One turn moves every row onto another: examples first, then more rows asked:
vez: [-0.18 -1.35  0.87  2.68 -0.46 -0.48 -0.01 -2.39 -1.82  1.96 -0.23  3.02
  0.78 -0.54 -1.09 -1.95 -1.82  0.80  2.31  1.31  1.08 -1.84 -0.84  0.28
 -0.34  0.13 -1.56 -0.08  0.75  1.14  0.19  1.26  1.43  0.45 -2.40 -1.56
  1.41  0.14 -1.14]
sav: [ 0.39 -2.66  0.93 -0.48  0.11  0.23 -1.91  0.72  2.09  2.78  0.48  1.21
 -1.67 -2.03 -0.36  0.10  0.60 -1.41 -1.52 -1.05  1.96  0.02 -1.83 -2.89
 -2.39 -0.14 -1.03  1.45 -3.77  1.31  0.37  0.71  0.43  0.45 -0.34  0.62
  2.13 -0.53  0.22]
vova: [ 0.96  1.93  0.57  0.99  0.26  0.29 -1.46 -1.31 -0.42 -0.50 -0.89  4.21
  0.00 -0.59  1.04 -0.91  1.80 -1.58  0.06  0.57  2.31 -0.87 -0.90 -2.03
  0.76 -1.04 -0.70 -0.95 -3.01  5.40  1.15  4.05  0.68 -0.62 -1.20 -0.77
 -1.18 -0.49  2.10]
namod: [-0.06  0.87  0.97 -0.49 -1.48  0.95  3.29  0.19 -0.69  2.68  0.67 -2.26
  0.81 -0.87  2.92 -0.22  1.93 -1.10 -1.78  0.96  0.00  0.34  1.23 -1.24
  0.58 -1.15  0.84 -1.48 -1.47 -0.11  1.56  0.62  1.67  0.94  0.53  1.66
 -0.18  1.77  0.59]
Nesis: [ 0.99 -0.41  0.40 -0.19  0.14  0.05 -1.00  0.28 -3.37  0.86 -1.40  2.17
 -0.07 -0.12  1.06 -1.65  0.20  0.82  1.01  0.82  2.05  1.68  0.65 -1.65
 -3.02  3.67 -0.95  0.07  0.85  2.64 -1.18  1.47  0.46  2.12 -0.94 -1.56
 -0.83 -0.21  1.62]
Kud: [-2.24  1.67  0.77  2.34  0.45  1.17 -0.19  1.17  0.13  1.80 -1.23 -2.81
 -0.07  0.58  2.23  0.25 -1.56 -2.75  0.60  0.67  1.03  0.80  0.76 -1.15
  0.43 -1.56  0.15 -1.11 -0.62 -0.64  1.66  0.03  1.63  0.22 -0.39 -1.17
  0.33  0.72 -2.54]
siloz: [ 1.61 -0.60  3.10 -1.05  1.44 -0.28  0.25 -1.23 -0.46 -0.86  0.17 -0.50
 -2.00 -2.22  1.07 -0.08  0.81 -0.25  0.27 -1.28  2.21  1.65  1.12 -1.07
 -0.92 -1.12 -0.09  1.26 -1.67 -0.71 -2.18  4.76 -0.17 -1.55 -1.30  2.55
 -2.23  0.03 -0.06]
nolos: [ 1.55  1.13  0.24 -1.47  2.06 -1.73  1.82 -1.09 -1.57  0.30 -0.53  1.49
 -0.16 -3.23  0.64 -1.44 -0.34 -1.55 -0.30  2.46  0.02  2.45 -0.32 -2.72
 -1.48 -1.11 -1.38 -0.53 -1.23 -1.10  2.40  2.37 -2.23  2.14  0.59 -0.19
  0.60  0.58  2.03]
Navil: [-0.46  0.80 -0.02 -0.96  0.11  0.25 -0.94 -3.36  1.18  0.88 -0.34 -1.01
  0.01 -1.06  0.66 -3.80 -1.44 -2.02  1.23  1.62  2.00 -0.71 -1.43 -1.82
 -4.12 -1.49 -0.35 -0.72 -1.71 -0.12  0.03 -1.28  0.33  1.90 -0.51  0.68
 -1.09 -0.17  0.71]
Rada: [-0.09 -0.80 -0.16 -2.00  0.89 -1.22 -1.73 -0.43 -3.17  3.27 -1.50  2.66
 -1.42 -0.13  0.33  1.52 -0.52 -0.48  2.34  2.02 -0.13  0.44  0.86 -3.02
 -0.58 -0.69 -3.46 -1.39 -1.02  1.44  0.14  0.35 -1.79 -0.31  0.05  0.71
  1.72  0.28  2.12]
Vedu: [ 0.38  0.02  2.07  1.20  0.74  0.37  0.61 -0.76 -1.95 -0.33  0.25 -0.01
 -1.27 -1.74  2.98  1.78 -0.64  0.50 -0.94 -1.48  1.23 -1.85  0.78 -2.14
  1.77 -1.84 -1.37 -2.00  0.89  0.72 -0.38  3.48  2.16 -3.33 -0.10  2.31
 -1.66  1.31  1.13]
Kizil: [-1.64  1.20 -0.09 -1.25  0.46 -0.44 -1.18 -1.99 -0.45  0.17  0.47  0.02
  1.21  2.43  1.45 -0.26  2.67 -1.15  2.10  1.83  0.41 -0.35 -0.74 -3.21
 -1.58 -2.98 -1.08 -3.63  0.28  1.34  0.31 -0.86  1.90 -0.46  0.47 -1.32
  0.37 -0.21  0.21]
zol: [ 1.05  0.02 -0.90  0.52 -0.02  0.84 -1.53 -1.79  1.08  0.12 -1.41  0.10
  1.72  1.50  1.97 -0.47 -0.32 -0.39  0.13  2.01  1.79  1.56 -0.47 -1.71
 -1.38  0.90 -1.15 -1.58  2.95  0.52 -0.02  2.84  2.14  1.73  3.96 -0.33
 -0.14 -0.36  2.25]
buto: [ 0.90  1.15 -0.62 -0.49 -2.02 -0.32  1.18 -1.71 -1.76 -1.62 -1.99  0.27
 -0.57  0.57  0.96 -0.67  0.00  0.49  0.69 -1.07 -1.16 -1.69  3.04  0.26
 -0.61 -0.85 -0.91  1.09 -1.54 -0.04  0.71  0.14  3.13 -1.23  0.58  1.44
 -2.19 -1.53  1.44]
sodal: [-1.23  2.65  1.07  1.45 -0.33 -0.63 -1.02  0.80  1.78  1.04 -0.02 -0.80
  2.46 -0.51  1.16  0.05 -1.27  0.76 -0.68 -1.18  1.82  0.09  0.79 -0.10
 -2.46 -2.14 -0.33  2.49 -0.66 -0.59  2.13  2.50 -0.93 -0.35  0.68  1.67
 -1.95 -0.20 -2.09]
tover: [ 1.35  0.08 -0.05  0.85 -0.61 -0.62 -0.78 -2.26  0.38 -0.78 -0.81  2.69
  0.21 -2.76 -0.65  3.13  0.84 -0.53  0.51  1.43  2.81 -1.81  1.09 -0.55
 -1.84 -1.62 -0.68  1.74 -1.81  2.52  1.33  3.33  0.85 -1.68  0.96 -1.89
  0.68 -2.09  0.36]
nar: [ 0.98  2.95 -2.29  0.71 -1.73  1.61 -1.01 -0.59 -2.76  0.86 -5.01  0.52
 -1.63  1.04  2.60 -0.45 -0.30 -1.49  0.51  0.15  1.39 -0.76 -0.73 -1.17
 -0.30 -0.62 -1.41 -1.10 -1.57  0.04  2.09  2.10  1.61 -1.18  1.56  1.88
 -0.16 -1.30 -0.12]
Vobu: [ 0.93  2.96  2.87 -0.50 -0.56 -0.69 -0.47 -1.73 -0.76 -2.15 -2.00  1.32
  0.18  1.30 -1.29 -1.54  0.77  0.04  0.55 -0.43  0.65  1.39  0.06  0.52
  0.89 -2.12 -0.25  0.01 -2.16  1.93  0.17  1.22  0.58  0.56 -1.74  0.41
 -3.35 -0.21  2.63]
tuzi: [ 0.89  0.50  0.86  0.81  0.51 -0.87  0.93 -1.86 -1.45 -1.61 -0.62 -0.70
 -1.50  0.26 -1.09 -1.43 -1.38  0.75  0.68  1.58  0.44 -0.97 -0.47 -2.93
  1.97 -0.78 -3.43 -0.54  2.41 -0.96  0.60  2.68  3.27  0.21  1.11 -0.20
  2.17  0.65  0.68]
Vik: [ 2.10 -0.67  2.44 -1.21  1.47  0.14 -0.25  1.16 -1.70  0.39  0.96  1.96
  0.26 -0.60  0.68  1.17  0.97  0.41 -1.58  1.90 -0.08  1.50  2.43 -1.10
  1.22 -1.96  0.83 -2.65 -0.57 -0.91 -0.97  0.56  1.58  0.45 -0.42  1.99
 -0.78  1.42  2.76]
bolu: [ 1.26 -1.41  2.11  0.69  3.36  0.28 -1.26  1.22 -0.22  1.56  1.41  2.78
 -2.20 -1.09 -0.62 -0.47 -1.03 -0.79  0.48 -0.62  1.87  2.44  0.73 -2.19
  2.12 -1.83 -0.72 -1.16 -3.71  0.87 -1.15  2.10  1.22  0.48 -0.31  0.67
  0.85  0.39  0.45]
Filil: [-2.48  0.32  0.49  1.92 -0.18 -0.46 -1.63  2.31  0.89  0.03 -0.37  3.47
  0.69 -0.98  0.73  0.53 -0.35  0.90  1.06 -0.61  2.16 -1.93 -0.54 -1.21
 -1.49  0.45 -0.97  0.29 -1.18  0.24  1.20  1.90  1.80 -3.03 -1.15  1.78
  0.39 -0.60 -2.68]
tam: [-1.47 -1.13  0.85  0.26 -0.10  0.38 -3.96  1.83  1.48  0.93 -1.42 -0.17
 -0.16  0.05  0.43  2.45 -0.72 -1.70 -1.19  1.46  1.24 -0.32 -0.65 -2.03
 -3.32 -0.75  0.02  0.07  0.23 -0.62  0.61 -1.48  0.76 -0.20 -1.31 -0.78
  0.91 -0.63 -0.90]
liti: [-0.61  1.62  2.51  0.64 -1.03  0.12 -1.81  0.08 -1.75  1.13 -0.48 -1.94
  2.13  0.97  2.95  0.75 -0.87  0.48 -2.42 -0.41  1.52  0.31 -0.50 -1.54
 -0.36 -1.72 -0.66 -2.76  0.71  1.91  2.29  3.06 -0.77 -0.54  1.66  2.29
 -1.90  0.10  0.53]
rek: [ 1.38  2.49  0.26 -1.42  0.56 -0.27  1.32 -0.46 -1.53  1.31 -1.60  0.01
 -2.41 -0.20 -0.40 -1.35  2.74  1.02  0.54 -0.52  1.25  1.19 -0.27 -3.22
 -0.56 -0.77 -2.89  3.24  0.74 -0.12 -1.40  2.50  0.31  0.94 -1.45 -0.32
 -0.04  2.04  1.54]
vil: [-0.49 -1.37  2.66 -1.46 -0.07 -0.28 -2.73  1.14 -1.34 -0.36 -0.95  1.67
 -0.78  0.22  0.52 -0.58  1.61 -0.20  0.61  0.26  2.85  1.55 -1.68 -1.43
 -1.99  1.48 -0.29 -1.69 -2.37  1.66 -0.35  4.03 -0.43 -1.51 -1.43  3.08
 -0.08 -1.61 -1.30]
fop: [-1.17  0.34 -0.28  0.58  0.62  0.19 -0.16 -1.21  0.35  2.67 -1.38  1.52
 -1.71 -2.37 -0.05  0.64 -2.73 -0.84  3.95 -1.09  2.39 -0.28  0.21 -1.26
 -1.30  0.59 -2.07  0.60 -1.89  0.77 -1.69 -2.08  1.15 -0.26  0.63  0.36
 -0.11  0.84  2.15]
bana: [ 0.42  1.18 -0.67  1.43 -0.76  0.60 -0.20 -3.36  2.29  4.12 -1.05  1.21
  1.83  0.55  0.86 -0.70  1.83 -0.02  1.56  0.54  2.29  0.37 -1.89 -0.21
 -1.32 -2.34 -1.21  2.29  1.17 -0.32 -0.63  2.36  0.12  0.95 -0.01 -0.05
 -0.08  1.73  0.24]
Goles: [ 1.31  2.47  0.52  0.73 -0.84 -0.14 -2.23 -1.51 -1.12 -0.09 -4.46 -0.26
 -0.96 -0.84 -1.28  2.57 -0.67 -0.97  0.81  1.39  3.56  1.32 -1.55  0.65
 -1.58 -1.95 -0.84  0.48 -0.89 -0.93  1.78  2.31 -1.05 -0.65  1.10 -0.13
  0.60 -1.48 -0.45]
ludat: [-0.70  2.62  0.28  0.82  2.32 -0.94  3.51 -0.49  0.54 -1.15  0.20  1.29
  0.63 -1.89  0.91  1.34  1.52 -1.01  2.07 -0.56  1.07  2.15 -0.15 -2.24
 -0.08 -0.90 -0.95 -1.62 -0.16 -0.58  0.84  0.23  2.49 -0.21  2.07 -2.43
  0.33  1.44  1.39]

rek turns into Nesis
Kizil turns into ludat
sav turns into tam
Now these:
Goles turns into nar
liti turns into Vedu

